[174 141 128 124 161 136  97 164 123 146 123 180 120  93  95 152  97 106
 123  95]  J33
[171 140 117 145 173 114  92 167 121 134 116 116 125  81  98 137 101  99
  95 104]  J571
[173 122 141 125 165 146  96 162 114 124 121 184 117 103  93 153  44  81
  76 120]  J989
[171 133 130 139 174 112  90 164 126 131 120 184 112  98  92 158 111  93
 101 100]  J292
[176 127 140 125 162 151 105 147 121 127 117 176 122 105  99 136 115 115
  89  89]  J390
[168 136 116 153 164 122  99 168 123 130 111 163 131  79  92 134 121 121
  95 116]  J795
[170 120 130 125 163 152  93 179 104 121 121 193 127  85 100 146  86  92
  94 106]  J68
[160 109 129 131 170 138  81 200 102 116 126 203 119  84  90 168  92  74
 107 112]  J215
[171 152 114 141 175 102  91 167 123 152 120 179 123  81  96 147  84  93
  94 108]  J929
[173 122 141 125 165 146  96 162 114 124 121 184 117 103  93 153 110 101
  97  94]  J791
[171 133 130 139 174 112  90 164 126 131 120 184 112  98  92 158 131  93
 103 100]  J21
[171 140 117 145 173 114  92 167 121 134 116 177 125  81  98 137 101  95
  95  95]  J646
tags:
[174] -> J113
[93] -> J213
[168] -> J577
[175] -> J934
[167] -> J832
key J33 1:  : J113
q: [168 136 116 153 164 122  99 168 123 130 111 163 131  79  92 134 121 121
  95 116] : J795
dup J292:  : [112]
dup J571:  : [116]
q: [174 141 128 124 161 136  97 164 123 146 123 180 120  93  95 152  97 106
 123  95] : J33

[ 44 113 224 102 108 129 107] -> J767
[131  86 161 114 201  75  95] -> J822
[193  85 108 213 177  43 175] -> J645
[146 127  60 134 144  85 183] -> J111
[ 94 118  57  38  38 140 111] -> J953
[164 131 100 194 171 187 171] -> J353
tags:
[193] -> J248
[37] -> J944
[95] -> J958
[38] -> J911
[192] -> J351
[94] -> J706
key J953 1:  : J706
dup J953:  : [38]
dup J353:  : [171]

[113 145 150 171  58 188  66 142]  J747
[ 45  96  91 122 107  45  96 183]  J414
[119  61 138 109 164  54 129 106]  J95
[195 139  65 136 140 106  72 196]  J378
[195 190  74  28 103 103 176 175]  J12
[195 139  65 136 140 106  93 139]  J310
[ 43 127 127  99  97 125 116  80]  J611
[171  94 113 140  99 141 104  81]  J869
[ 84  62  73 110  75  60 110 172]  J775
dup J310:  : [139]
dup J775:  : [110]
dup J12:  : [103]
tags:
[81] -> J89
[82] -> J53
[104] -> J754
[139] -> J26
[95] -> J601
[94] -> J744
[140] -> J729
key J869 2:  : J744

[ 71 112 160 144 208 152  55]  J599
[154  94 110 145 196 154  65]  J555
[181  94 110 190 190 154  65]  J482
[ 71 112 160  62  51 124 191]  J752
[ 71 112 160  51  51  51 191]  J47
[103  50 160  34  83 158 149]  J518
key -> tag
[154] -> J193
[110] -> J316
[71] -> J439
key J555 1:  : J193
dup J482:  : [190]
dup J47:  : [51]
q: [ 71 112 160  62  51 124 191] : J752
dup J555:  : [154]

